A single turn carries every row of the set below to another of its rows. Some are shown first; where does it send the rows asked next?
Ris: [ -2.5  -4.3  -7.4  -1.1  38.5  -7.7  21.8   9.7  -5.2 -11.3 -19.1   7.8
  -1.3  -1.7 -21.5  20.9  -7.6 -18.6   8.3  15.3 -16.0   3.7]
nodi: [ -3.3 -20.2  13.3 -20.4  -6.2  19.0 -15.5 -24.0 -15.0  15.5   6.2  17.2
 -28.0   4.2  29.8  -2.4  28.8  13.4  10.7  -9.1  -8.3   0.2]
Vube: [-15.5   8.2  13.6   5.5 -27.1  -2.4  -5.5  11.2   6.9 -12.8   8.8  -0.4
  20.2 -10.0   8.0  14.2 -50.7  -1.2   9.7 -18.3   1.6 -15.5]
Loguv: [  4.1 -19.4  -9.5   4.3  22.5   1.0  11.5  13.7 -13.3 -24.7  -4.2   4.6
 -10.6 -15.3  -0.3  30.7  -8.9  -1.6   7.0  12.9   3.4  32.0]
fep: [ -7.6  15.2  16.2  -9.5  -9.9  10.3 -14.7  11.0 -10.2 -16.1  15.3   3.5
  24.6 -13.6  12.5   7.6 -36.4  10.3  15.8 -19.8   4.9 -19.5]
Maso: [  1.7 -13.8   6.0 -10.5  -7.7  22.1  -7.3 -18.4  18.2  17.8  -3.4  -4.6
 -28.7  15.4  19.1  16.4  31.9  -9.9   3.2 -16.5 -13.1  -5.7]
fiti: [  5.0  10.8 -17.0  -7.9  24.5  14.9  22.3  -8.9  -0.8   7.4   0.2  34.7
  -5.2  22.8 -24.8 -11.4  -6.3  -5.9  -3.8  13.5 -20.3  23.8]
satuz: [-10.8   4.6  13.5   6.7 -28.6 -18.4   7.4  10.5  21.4  -6.2  -8.1  -3.7
  12.3  -1.1 -13.8  16.3 -46.0  -0.8   7.5  -5.8  -2.8 -16.8]
Fov: [-15.0  -0.8  17.0  -6.9 -12.5 -29.0 -13.2  -4.7 -19.8  -4.8  -6.4   2.5
  15.4 -23.0  11.6 -23.7 -31.3  25.0  16.0  -8.3   6.8  -5.4]
Mulu: [ -4.5 -20.4  -8.4   7.5  18.4   8.9  13.0  18.4  -9.4 -22.4 -10.4  16.3
 -13.5  -8.1   8.0  23.6  -8.5  -7.0  -7.1  11.6   4.3  41.6]
Dakuf: [ 20.0 -12.3   3.3  15.5  -0.3  35.4  13.9  22.7  24.6   8.3   0.4  -2.4
   6.4   0.4  -0.8  -4.8  23.0 -17.1 -11.7 -11.8 -16.3   6.3]
Gebid: [ -5.3  -2.4  -4.7  -3.3  38.5  12.4  17.2  22.3  -3.5 -11.6  -9.5  23.0
  -1.9   8.1 -16.2  14.5  -1.8 -20.0  -0.2   8.1 -16.0  15.7]
lave: [ -3.3 -28.4  -4.3   8.2  17.8 -10.7  17.8  12.4 -11.1 -20.4 -16.1   8.4
  -9.8 -16.7  -0.4  21.1 -10.7  -0.2  -5.4  17.4   4.9  37.2]
kame: [ 25.7   2.0  -0.9  17.9   4.3  17.1  18.8 -19.7 -14.2  15.6   8.0  14.8
  19.6 -20.0   8.4 -33.3 -10.9   7.0  -9.7  13.6 -18.7  26.4]
kosiz: [-20.5  -2.0  26.0   1.3 -28.9   0.6   6.0  33.9  25.2   2.6   1.3  20.8
  10.3   9.1 -14.7  -2.6 -33.9   5.8 -11.9 -12.5  -4.5   6.8]
neze: [  0.7 -25.3  17.6 -19.2  -3.2  13.0  -6.9 -25.8   2.4  23.4  -7.9   9.5
 -31.3   5.5  24.0  -0.2  33.6  14.2  -0.6  -4.3 -10.8   5.6]
kav: [-26.9   1.4  16.4  -1.6 -21.7   0.9 -18.9   2.3 -10.4  -6.7 -13.3  23.8
  16.2  -2.5  33.7 -28.7 -30.0   3.9 -10.4 -16.4  12.2  11.0]
Gar: [-21.4  -6.4  27.5   1.3 -26.7 -10.7   1.4  26.9   8.0  -2.8  12.2  11.6
  20.3 -14.0  -5.8  -6.9 -39.9  19.7  -1.9 -17.5  -2.9  -2.4]
vobos: [ -1.4 -39.0  18.9 -17.5 -15.6   0.1 -13.1 -31.7  -3.6   9.5  -4.8  12.7
 -13.4   1.4  26.8  -8.8  32.1   4.0  -5.1  -6.5  -1.8  -0.4]
Zuvi: [ 15.0  11.8 -24.7  -5.0  22.7   0.2  21.0 -29.6   0.9  -3.4  -7.1  13.3
   3.5  14.9 -22.8   5.0 -13.2 -20.0   5.2  16.6 -14.0   3.3]
kek: [-31.6  15.4  16.6  10.2 -22.7   6.5   1.1  21.6  -1.6   5.4   5.2  18.8
   0.1  -3.5  13.6   2.1 -52.4  14.5   4.4 -15.0  -7.9  -1.5]
veles: [ 27.3  11.5  -8.9  22.3   4.2  24.8  15.3 -27.9 -14.7  10.3   4.6   9.2
  18.1 -16.2  18.4 -20.4 -17.2  -6.5  -3.4  11.8 -15.4  19.5]
Deku: [-10.5 -20.7  12.8  -3.9 -10.5   1.8   3.0 -21.3  16.1  30.6 -20.3   1.2
 -35.7  10.5  15.9   1.0  28.5   5.3  -4.3  -6.3 -18.2  -0.8]
zapi: [-31.4  12.7  20.7   1.8 -19.0  14.7  -7.0  14.0  -7.1  -3.2  -6.5  26.3
  15.2   0.5  28.1 -12.3 -38.8   8.1 -12.6 -15.9   2.3  -1.9]
Talaz: [  6.2 -23.5  13.2 -15.3  -5.5  -1.2  -1.7 -17.8  15.5  22.3  -0.4 -12.4
 -26.8   0.3   0.2   9.9  35.8  10.7  12.5  -9.9 -16.8  -9.7]
banon: [  6.5  -8.1  -4.4  34.0  -3.4   4.4  27.8  -6.7  18.4  16.2 -35.7 -14.3
  -5.4  -5.5   8.7  -1.8   2.6 -17.0  -8.3   6.5 -19.2  -8.9]
lilet: [ -9.9  -2.5  16.6   0.5 -42.0 -30.2 -16.5  -3.5  30.1   6.9  14.1   4.7
  -3.3  14.9  -1.3   6.5  -6.0  19.8  -1.3 -11.8   8.9  12.9]
pir: [ 38.3  -1.4   0.3 -14.9 -10.8   9.4   8.6 -26.2  -0.2   6.3  19.8  20.7
  21.1  -2.7 -10.5 -33.1  -4.3   8.5  -9.4   8.8   2.9  23.2]
Vibo: [-21.0  -3.1  29.3  -3.1 -17.0 -23.1   0.1   7.8  -7.0  -2.9  -4.0   8.1
  23.3 -20.7   3.3 -16.5 -36.3  28.1  -1.3  -6.4  -0.2 -14.1]
gefa: [  5.7 -18.4  10.8 -17.8  -3.2  13.5 -10.3 -35.8   1.9  17.5  -8.0  -0.2
 -30.6   6.3  29.1  12.1  27.3   5.5   8.1  -4.1  -9.6  -4.2]
fuge: [ -8.5 -15.9  -2.5   1.3  30.3  -5.5  23.3  14.3   3.6 -11.5 -25.5  19.7
   4.5   4.9 -17.9   8.0  -2.4 -24.7 -14.0  12.4 -11.4  13.3]
keziv: [ 19.8  19.3  -8.0  -5.0  -3.5  12.1  15.2 -32.9 -15.7  21.8   6.5  27.2
  -4.5   2.1   2.2 -30.6 -20.5  18.0   1.8  16.9  -5.9  23.1]
les: [ 14.7   3.6  -1.6  18.5  14.5  15.4  25.2  14.2   2.5  25.9  -3.4 -13.4
 -16.5 -11.9  -9.4  -2.0  11.2  14.5  18.4   2.4 -30.4  -4.9]
naf: [ -8.6  17.4   4.0   3.6 -35.6 -20.9 -20.4 -12.7  21.7   5.5  12.9  -1.7
 -12.5  16.9   9.3  24.3 -16.9  13.3  16.7 -11.7   7.4   2.9]
dov: [-18.7  25.7  11.7   3.6 -17.0  12.4   3.5  27.2   9.4   4.7   9.1  10.8
  -7.1   8.6  -6.1  17.2 -46.1   9.9  18.4 -10.6 -12.0  -6.3]
Fopo: [  9.9 -31.1  17.5 -20.9  -6.5   1.8  -8.3 -33.2   7.6  13.8  -6.3  -2.7
 -20.0   0.8  19.9   6.0  33.9   6.9   1.7  -4.2  -5.8  -3.2]
Pul: [-20.2  16.4  11.2   1.9 -34.8 -10.1 -17.4   3.4  20.0  17.4  16.9  16.4
 -20.9  24.3   9.4   8.4 -11.0  24.6   5.6 -12.5   2.0  19.5]
bami: [ 14.4 -10.4 -11.8  -9.7  15.8  -7.0  22.7 -17.3  11.6  -3.6  -5.1  22.9
  14.8  14.3 -33.2 -12.9   0.2 -15.9 -15.5  14.6 -11.5  15.7]
beno: [ -6.2  14.0  10.0 -15.0  -9.4  12.3 -28.3   8.8 -19.0 -14.4  18.0   9.5
  17.0  -8.7  21.5 -10.7 -26.3  10.0  21.0 -22.6   8.7  -0.4]
zem: [  2.1 -22.6   9.3 -15.3  -7.9  -2.6 -12.5 -42.6 -12.6   9.8  -6.1   1.3
 -22.1  -3.1  29.7   6.3  21.4   7.5  16.6  -2.9  -5.8 -14.3]
Foso: [ 32.3  13.8 -14.1  -2.4 -13.0   9.5   8.1 -48.9  -2.8   2.3  -0.5  12.2
  14.0   2.9   9.6 -16.1 -22.3 -11.0  -3.8  13.2   6.4  10.1]
dolav: [ 36.1  -1.7  -3.0  15.5   1.8  15.4  14.3 -25.3  -8.5   3.1  11.8   3.8
  31.0 -21.7   6.7 -23.9  -9.2  -4.3  -5.0  10.6 -12.4  18.3]

Ris goes to Gebid
kek goes to Gar
naf goes to Pul
And these:
vobos goes to zem
kame goes to dolav
les goes to Dakuf
satuz goes to dov
gefa goes to neze
Talaz goes to Maso
Zuvi goes to fiti
Fov goes to beno
zapi goes to Vibo
Mulu goes to lave
Foso goes to keziv

